Families of rows that turns and mirrors carry onto each other, the same ones carrying the whole set onto itself: the rest of each named row's family, in list order:
7 families of 4 rows:
K694: -2 21 -17 18 -29 -17 -43 -2 28 7 -2 20 -20 13 -36 -5 25 -12 -19 -18 2 14
K884: -12 -1 -43 -3 11 24 -22 14 4 -2 14 31 -24 2 -2 2 -32 -18 34 -6 15 9
K729: -1 18 -16 16 -25 -23 -38 -8 27 1 4 21 -11 10 -25 1 27 -22 -24 -21 -6 15
K314: -19 -26 11 -4 -2 15 -6 -45 26 -15 -20 35 22 19 -24 -17 20 -11 13 -11 -16
 34
K699: -12 -19 -2 -11 12 5 -4 -50 25 -15 -29 32 19 18 -24 -19 18 -14 4 -14 -8
 41
K954: -15 6 -37 -18 10 16 -18 17 1 3 7 31 -32 0 -10 11 -27 -7 40 0 14 12
K737: -1 25 -11 13 -37 -12 -40 -2 29 0 -8 10 -18 9 -34 18 15 -17 -11 -14 1 25
K381: 10 -30 19 -17 19 10 4 30 26 0 -39 26 -22 12 -15 5 14 -57 22 -32 8 -7
K319: -28 4 -31 -18 5 15 -18 10 -4 1 20 26 -21 4 -6 10 -25 -4 39 -13 14 6
K192: -8 -35 11 -10 0 19 -4 -53 26 -8 -27 37 9 18 -32 -12 19 -19 16 -6 -9 34
K98: 0 23 -5 10 -30 -21 -42 -5 34 3 -7 19 -11 7 -26 7 18 -22 -20 -20 -10 26
K480: -25 -28 7 4 4 3 0 -43 26 -16 -25 32 14 17 -28 -27 25 -9 7 -20 -11 32
K847: -20 -5 -40 -16 4 20 -5 16 12 5 18 27 -24 4 -6 1 -36 -21 40 -5 10 10
K45: -15 -29 2 -3 13 13 -4 -52 21 -7 -30 40 15 22 -28 -12 20 -22 12 -11 -15
 32
K377: -16 -44 0 5 3 7 -5 -45 17 -9 -25 33 11 24 -30 -19 27 -13 9 -22 -8 34
K362: -7 -32 7 -13 22 6 1 32 33 15 -39 17 -30 16 -7 3 13 -56 29 -28 23 -3
K916: -26 -4 -42 -8 13 29 -14 16 6 6 16 22 -27 14 2 3 -20 -19 41 -5 16 3
K521: 1 30 -5 13 -20 -16 -39 -10 32 -8 -6 14 -17 15 -18 11 31 -13 -19 -19 -3
 21
K930: -3 27 -13 16 -30 -11 -39 3 34 -2 1 27 -27 19 -29 7 30 -24 -12 -12 -3 17
K964: -6 23 -12 10 -31 -16 -36 -1 32 4 -8 7 -18 11 -25 13 21 -10 -20 -10 -6 18
K25: -15 -3 -38 -26 3 25 -12 18 6 6 10 26 -32 6 2 14 -27 -16 37 -5 13 15
K276: 10 -34 20 -18 20 8 5 27 21 2 -38 23 -20 18 -14 18 16 -47 37 -21 17 -3
K775: -15 0 -42 1 6 18 -14 24 3 4 16 35 -18 4 -7 -1 -31 -12 37 -9 5 7
K327: 1 -44 24 -8 20 -3 1 28 31 15 -31 29 -17 11 -8 6 15 -41 34 -30 18 -10
K230: -2 -26 19 -18 21 15 -6 30 29 3 -38 22 -22 20 -13 14 10 -55 40 -22 22 -2
K654: -5 -32 22 -6 13 10 0 32 35 6 -26 20 -24 9 -8 13 14 -54 39 -27 20 -7
K860: 2 -36 21 -12 15 2 8 26 35 9 -36 20 -22 19 -7 7 14 -42 34 -33 28 -5
K516: -25 -46 2 -11 4 4 -5 -40 22 -15 -27 29 16 18 -27 -16 18 -16 12 -12 -2 43

Which other rows belong to the same family as K319? K381, K930, K516
Which other rows belong to the same family as K916? K699, K362, K521
Which other rows belong to the same family as K45? K884, K964, K860
Which other rows belong to the same family as K729? K480, K25, K230
Which other rows belong to the same family as K847? K314, K98, K654
Which other rows belong to the same family as K192? K737, K775, K327

Families of rows that turns and mirrors carry onto each other, the same ones carrying the whole set onto itself: the rest of each named row's family, in list order:
4 families of 8 rows:
K118: -20 4 -3 -4 -4 17 12 -36 -20 19 -12 -9 22 -16 17 -9 -24 -10 10 -9 -50 -2
 2
K599: 7 -29 -1 -6 6 41 -5 -8 -11 27 -15 -16 31 -10 2 22 -38 -1 7 11 -16 2 51
K574: 37 -12 -1 -10 11 21 -15 15 -9 -23 -7 -27 33 -14 -30 11 9 14 11 23 30 5
 -16
K795: 16 2 -30 -12 -18 17 -9 37 9 20 -24 -27 31 4 -4 -10 11 21 15 13 33 11 -22
K62: -19 -4 22 5 9 49 1 -15 -33 33 -9 -5 33 7 0 -21 -33 -17 27 -4 -38 -16 5
K766: 35 -10 5 2 4 22 -11 9 -11 -19 -6 -25 25 -21 -31 11 5 19 8 26 31 -4 -28
K825: 17 1 -26 -11 -7 15 -14 39 6 11 -15 -35 33 2 -9 -6 11 26 14 23 28 17 -20
K738: -7 -22 6 -23 -10 14 -13 7 -26 57 4 -4 30 -13 -19 11 -10 -2 11 12 -29 -4
 31
K394: 30 -9 0 0 9 19 -20 19 -8 -18 -3 -31 32 -13 -29 8 8 24 10 29 31 7 -23
K744: -25 -1 1 3 -4 23 10 -34 -24 21 -12 -11 19 -5 15 -9 -26 -5 7 -9 -54 0 9
K519: 10 -30 4 -2 0 55 0 -10 -13 27 -15 -23 35 2 8 17 -39 -1 13 7 -19 0 45
K976: -5 -23 12 -23 -21 14 -10 -4 -29 53 8 -10 28 -8 -16 11 -5 1 6 8 -41 -4 21
K746: -2 -26 10 -8 -18 13 -6 2 -23 59 6 -6 25 -6 -15 8 -15 2 7 9 -33 -3 33
K483: -3 -3 8 3 -1 20 -11 21 -4 -18 -18 -21 40 -8 -1 -46 8 8 14 -25 19 7 -38
K404: 11 -33 8 7 -1 38 0 -8 -12 34 -7 -12 29 -3 -1 16 -36 2 6 8 -19 -1 52
K946: 6 19 2 11 8 19 14 16 -6 -9 -9 -46 25 -20 2 -30 -13 22 19 12 13 4 -53
K972: 22 3 -29 -23 -7 13 -5 39 6 15 -16 -35 33 3 -10 -3 13 19 18 20 26 15 -15
K71: -7 2 1 7 -9 21 16 -42 -19 22 -9 -5 22 -1 15 -8 -24 -11 12 -5 -51 -2 6
K274: -13 -1 20 -2 10 50 0 -16 -29 31 -12 -1 40 2 4 -25 -33 -26 32 -7 -30 -17
 2
K150: 6 -5 11 16 -5 26 -15 21 2 -13 -15 -26 31 -13 -7 -41 4 11 13 -22 20 10
 -44
K812: 1 -26 -1 -3 6 44 -5 -9 -17 30 -13 -16 27 4 -2 21 -34 2 8 15 -23 0 49
K622: 28 3 -27 -12 -12 21 -14 33 9 15 -15 -29 27 3 -14 -4 16 15 21 17 24 19
 -26
K251: 7 16 8 3 9 15 25 16 -8 -10 -9 -47 22 -28 3 -30 -15 16 18 5 11 0 -47
K533: 11 18 -3 8 -1 17 24 17 -5 4 -13 -45 18 -25 1 -24 -17 21 19 15 19 -4 -50
K80: -8 -22 6 -18 -8 19 -13 1 -30 51 2 -5 25 -1 -20 14 -10 1 8 15 -37 -3 31
K141: 41 -7 -5 1 5 26 -18 12 -1 -17 -7 -30 23 -13 -29 11 8 14 15 23 25 11 -27
K119: -7 -8 27 -4 1 54 0 -10 -34 40 -4 -8 42 8 -2 -20 -28 -20 33 -5 -35 -19 0
K161: 12 13 5 14 -1 18 15 21 1 -3 -8 -49 15 -28 -2 -30 -11 19 17 2 12 8 -51
K332: -4 -2 18 7 0 43 3 -22 -27 37 -8 3 37 13 2 -22 -27 -23 30 -5 -38 -16 3
K898: -13 -6 -1 -2 -15 24 12 -39 -16 15 -13 -18 22 -9 22 -1 -23 -3 3 -12 -53 4
 8
K79: -3 3 4 11 1 20 -17 17 -5 -20 -16 -23 39 -6 -3 -42 8 15 13 -13 18 8 -46
K399: 1 -7 5 12 -8 23 -19 12 -4 -20 -22 -12 37 -10 -7 -36 12 12 8 -20 26 1 -41

Which other rows belong to the same family as K574? K118, K599, K738, K483, K972, K274, K251
Which other rows belong to the same family as K744? K62, K825, K394, K946, K812, K80, K79

